Where one turn sends some rows of the set: a few examples, then the rows asked:
J111: [-0.03  0.32 -0.78 -0.47 -0.38 -1.31 -1.24  0.61 -0.02 -2.36 -0.29  2.10
  0.92 -0.17 -1.72 -0.49  0.13 -0.73  0.30 -0.09 -0.34  0.96  0.37 -0.71
  0.26 -0.84  0.83  0.42  1.90 -0.51 -1.32 -0.32]
J452: [ 0.09 -0.19 -0.30 -0.92 -0.10 -1.96 -1.56  0.61 -0.64 -2.54 -0.40  1.36
  0.26 -0.14 -1.29 -0.27 -0.15 -0.49  0.24 -0.45 -0.33  0.86 -0.26 -1.09
 -1.15 -0.03  0.85  1.44  1.88 -0.51 -1.56 -0.13]
J811: [ 0.87 -0.56 -1.01 -1.39 -1.36 -0.19 -1.01  0.22 -1.38 -0.49  1.07  1.74
 -2.01 -2.35 -1.03 -0.16  0.73  0.26 -0.35  1.23  0.80 -0.29 -1.07  2.47
 -1.12 -0.72 -0.22  0.49 -0.73 -0.16 -0.89 -0.47]
J472: [ 0.84 -0.88 -0.84 -1.51 -0.90 -0.45 -1.67 -0.04 -1.45 -0.84  1.40  0.84
 -1.91 -1.85 -0.93 -0.29  0.42  0.29 -0.37  0.93  0.21 -0.99 -1.68  2.21
 -2.09 -0.08 -0.15  1.43 -1.09 -0.25 -1.00 -0.13]
J474: [-0.33  0.42 -0.46 -0.78  0.75 -0.17 -1.82  0.24  1.34 -2.15  0.10  1.05
  0.47  0.38 -1.13 -0.77 -0.02 -0.36  0.33 -1.30 -1.31  1.04  0.70 -0.57
 -0.11 -0.43  0.62  1.57  0.82 -1.04 -0.91  0.16]
J876: [ 2.28  0.05 -0.08  0.99  1.57  1.07 -1.67 -0.10  0.00 -0.79  0.65  0.12
 -0.62  0.36 -2.58 -0.29 -0.15  0.48 -0.07  0.78 -0.67 -1.46  0.09  0.70
 -1.38 -0.08 -0.01  1.10 -0.90 -0.62  0.23  0.16]
J24: [-0.46  0.46 -0.80 -0.78  0.45  0.01 -1.21  1.11  1.42 -1.61 -0.12  1.53
  0.22  0.21 -1.51 -0.42  0.18 -0.56  0.63 -0.84 -0.61  1.99  1.14 -0.10
  0.77 -1.38  0.74  0.86  0.81 -0.88 -0.77 -0.20]
J247: [ 0.83 -0.81 -0.60 -1.25 -1.25 -0.46 -1.20 -0.25 -1.54 -0.83  1.30  1.71
 -1.97 -2.46 -0.82 -0.29  0.49  0.50 -0.75  0.87  0.14 -0.73 -1.20  1.88
 -1.54 -0.29 -0.34  0.81 -0.47 -0.23 -1.13 -0.10]
J383: [ 1.61 -0.11 -0.50 -0.22 -0.66  1.65 -0.71 -0.68 -0.51  0.08  1.30  1.57
 -1.39 -1.99 -2.07  0.02  0.99  0.39 -0.99  0.52 -0.07 -1.15 -0.39  1.51
 -0.75 -0.50 -1.09  0.27 -1.00 -0.37 -0.15  0.26]
J425: [ 0.34  0.07 -0.62 -0.74 -0.68 -1.54 -0.96  0.83 -0.51 -2.36 -0.34  2.22
  0.07 -0.61 -1.50 -0.33  0.18 -0.51  0.18 -0.21  0.12  1.44  0.30 -0.80
 -0.37 -0.69  0.71  0.70  2.08 -0.27 -1.63 -0.33]
J97: [ 2.45  0.12 -0.03  1.52  0.83  1.23 -1.16 -0.47 -0.27 -0.99  0.67  1.26
 -0.75 -0.66 -2.45 -0.38  0.24  0.74 -0.56  0.92 -0.73 -1.13  0.49  0.21
 -0.74 -0.08 -0.16  0.60  0.01 -0.82  0.11  0.06]
J544: [-0.60  0.45 -0.74 -1.14  0.89 -0.19 -1.79  1.01  1.48 -1.84  0.05  0.78
  0.39  0.73 -1.63 -0.57  0.00 -0.59  0.78 -0.95 -0.75  1.61  0.60 -0.02
  0.04 -1.04  0.74  1.39  0.44 -0.64 -0.62 -0.01]
J535: [-0.38  0.74 -0.84 -0.81 -0.41  0.67  0.11 -0.50  0.09 -1.09  1.81  0.82
  0.17 -1.34 -1.23 -1.03  1.50  3.11  0.67  0.21  0.47  0.12 -1.82  0.07
 -1.22 -0.15 -0.04 -0.14 -0.10 -0.16  1.15 -0.88]
J118: [-0.41  0.10 -0.68 -0.96  0.59 -1.58 -1.92  1.15  0.32 -2.17 -0.53  0.68
  1.27  0.88 -1.87 -0.43 -0.21 -1.29  0.90 -0.07 -0.17  0.96 -0.31 -0.05
 -0.54 -0.70  1.20  1.08  0.82 -0.41 -1.02 -0.56]
J21: [-0.23  0.13 -0.92 -1.08 -1.21 -0.26 -0.33 -0.09 -0.21 -1.11  1.12  1.03
 -1.39 -0.94 -1.34 -1.58  2.01  3.31  1.43  1.07  0.81  1.12 -1.04  1.00
 -1.22  0.41  0.13  0.53 -0.02 -1.07  0.54 -0.94]
J30: [ 0.13  0.00 -0.61 -1.56  0.27 -1.90 -1.54  1.46 -0.12 -2.09 -0.49  0.52
  0.35  0.50 -1.69 -0.03  0.00 -1.12  0.82 -0.25  0.09  1.30 -0.49 -0.24
 -1.32 -0.59  0.93  1.53  1.12 -0.15 -1.35 -0.38]
J420: [-0.39  0.14 -1.02 -1.44 -0.96 -0.30 -0.39  0.12 -0.14 -0.84  1.04  0.49
 -1.27 -0.49 -1.34 -1.26  2.08  2.97  1.76  1.18  1.09  1.13 -1.23  1.18
 -1.48  0.15  0.40  0.70 -0.24 -1.17  0.67 -0.93]
J20: [-0.59  0.77 -0.95 -0.96 -0.46  0.56  0.03 -0.15  0.47 -0.73  1.56  0.68
  0.12 -1.24 -1.49 -0.96  1.53  2.89  0.86  0.57  0.78  0.66 -1.60  0.54
 -1.01 -0.51  0.27 -0.29 -0.37 -0.14  1.49 -1.05]
J860: [ 1.26 -0.28 -0.26 -0.83  0.23  1.33 -1.42 -0.11 -0.41  0.35  1.10  0.38
 -1.17 -1.06 -2.29  0.14  0.58 -0.15 -0.37  0.71 -0.12 -1.21 -1.08  1.97
 -1.70 -0.69 -0.83  0.92 -1.71 -0.23  0.15  0.40]
J682: [-0.14  0.26 -0.50 -0.54  0.12 -1.53 -1.68  0.44 -0.11 -2.63 -0.38  1.31
  0.99  0.36 -1.53 -0.53 -0.21 -0.69  0.27 -0.53 -0.69  0.37 -0.09 -0.96
 -0.45 -0.08  1.07  1.05  1.64 -0.56 -1.41 -0.23]
J633: [-0.44  0.42 -1.00 -0.65  0.04 -1.33 -1.32  1.30  0.19 -1.91 -0.71  1.51
  0.78  0.21 -1.90 -0.16 -0.02 -1.05  0.97  0.21  0.25  1.33  0.18  0.08
  0.36 -1.17  0.93  0.53  1.22 -0.30 -1.08 -0.48]
J842: [-0.04  0.10 -0.97 -1.23 -0.28 -1.83 -0.95  1.72 -0.16 -1.84 -0.69  1.47
  0.23  0.03 -1.86  0.09  0.20 -0.95  0.91  0.21  0.59  1.79  0.07 -0.13
 -0.34 -1.18  0.94  0.62  1.44 -0.14 -1.36 -0.54]
J276: [ 2.10  0.41 -0.40  1.35  0.70  1.38 -0.74  0.40  0.10 -0.31  0.29  1.45
 -0.91 -0.55 -2.71 -0.09  0.53  0.45 -0.10  1.41 -0.04 -0.47  0.79  0.89
  0.06 -1.04 -0.11 -0.16 -0.18 -0.62  0.29 -0.17]
J661: [-0.33  0.19 -0.89 -1.37 -0.78 -0.39 -0.59 -0.10 -0.35 -1.31  1.23  0.34
 -1.38 -0.22 -1.17 -1.51  1.80  3.18  1.42  0.91  0.60  0.86 -1.44  1.09
 -1.83  0.58  0.42  1.18 -0.29 -1.03  0.53 -0.81]
J163: [ 0.64 -0.74 -0.90 -1.71 -0.82 -0.28 -1.47  0.61 -1.28 -0.40  1.17  1.06
 -1.82 -1.72 -1.10 -0.07  0.51 -0.06  0.06  1.23  0.74 -0.45 -1.46  2.70
 -1.73 -0.53 -0.25  0.86 -1.31 -0.20 -0.89 -0.21]
J310: [-0.30  0.38 -0.59 -0.44  0.31  0.01 -1.28  0.36  1.28 -1.94  0.12  1.68
  0.17  0.02 -1.31 -0.81  0.33 -0.07  0.12 -1.22 -1.13  1.57  1.09 -0.58
  0.57 -0.69  0.61  0.91  1.08 -1.03 -0.99 -0.02]
J500: [-0.52  0.65 -0.56 -0.90  0.00  0.53 -0.21 -0.49  0.18 -1.13  1.82  0.17
  0.40 -1.04 -1.33 -1.17  1.37  2.98  0.87  0.24  0.39  0.11 -2.11  0.14
 -1.50 -0.06  0.14  0.15 -0.38 -0.16  1.36 -0.87]
J411: [-0.67  0.87 -0.69 -1.08  0.00  0.55 -0.29 -0.07  0.34 -0.75  1.65  0.15
  0.23 -0.95 -1.46 -0.90  1.54  2.68  1.07  0.54  0.61  0.36 -2.00  0.65
 -1.38 -0.48  0.14  0.19 -0.58 -0.08  1.38 -1.04]
J938: [ 1.54 -0.38 -0.23 -0.42 -0.23  1.28 -1.31 -0.80 -0.57  0.05  1.38  0.87
 -1.19 -1.45 -1.96 -0.04  0.59  0.42 -0.82  0.31 -0.55 -1.60 -0.93  1.42
 -1.64 -0.06 -0.85  0.91 -1.27 -0.22 -0.23  0.41]
J428: [ 1.34 -0.04 -0.45 -0.60 -0.18  1.41 -0.79  0.10 -0.09  0.59  1.15  1.02
 -1.41 -1.64 -2.42  0.15  1.04  0.06 -0.35  0.94  0.17 -0.93 -0.65  2.01
 -0.91 -1.13 -0.81  0.27 -1.53 -0.20  0.08  0.17]
J154: [ 2.03  0.30 -0.49  0.91  1.34  1.16 -1.34  0.75  0.28 -0.31  0.27  0.21
 -0.79  0.14 -2.86  0.09  0.21 -0.02  0.37  1.39 -0.03 -0.62  0.27  1.47
 -0.58 -0.92 -0.12  0.38 -1.01 -0.55  0.65 -0.11]
J747: [-0.41  0.05 -0.75 -1.19 -1.05 -0.31 -0.44 -0.52 -0.27 -1.36  1.19  0.78
 -1.44 -0.72 -1.05 -1.41  1.81  3.46  1.14  0.82  0.62  0.66 -1.35  0.91
 -1.64  0.62  0.18  0.97 -0.06 -1.17  0.55 -0.81]

J420 -> J661
J544 -> J474
Now these:
J682 -> J111
J938 -> J383
J876 -> J97
J20 -> J411
J472 -> J247
J425 -> J842

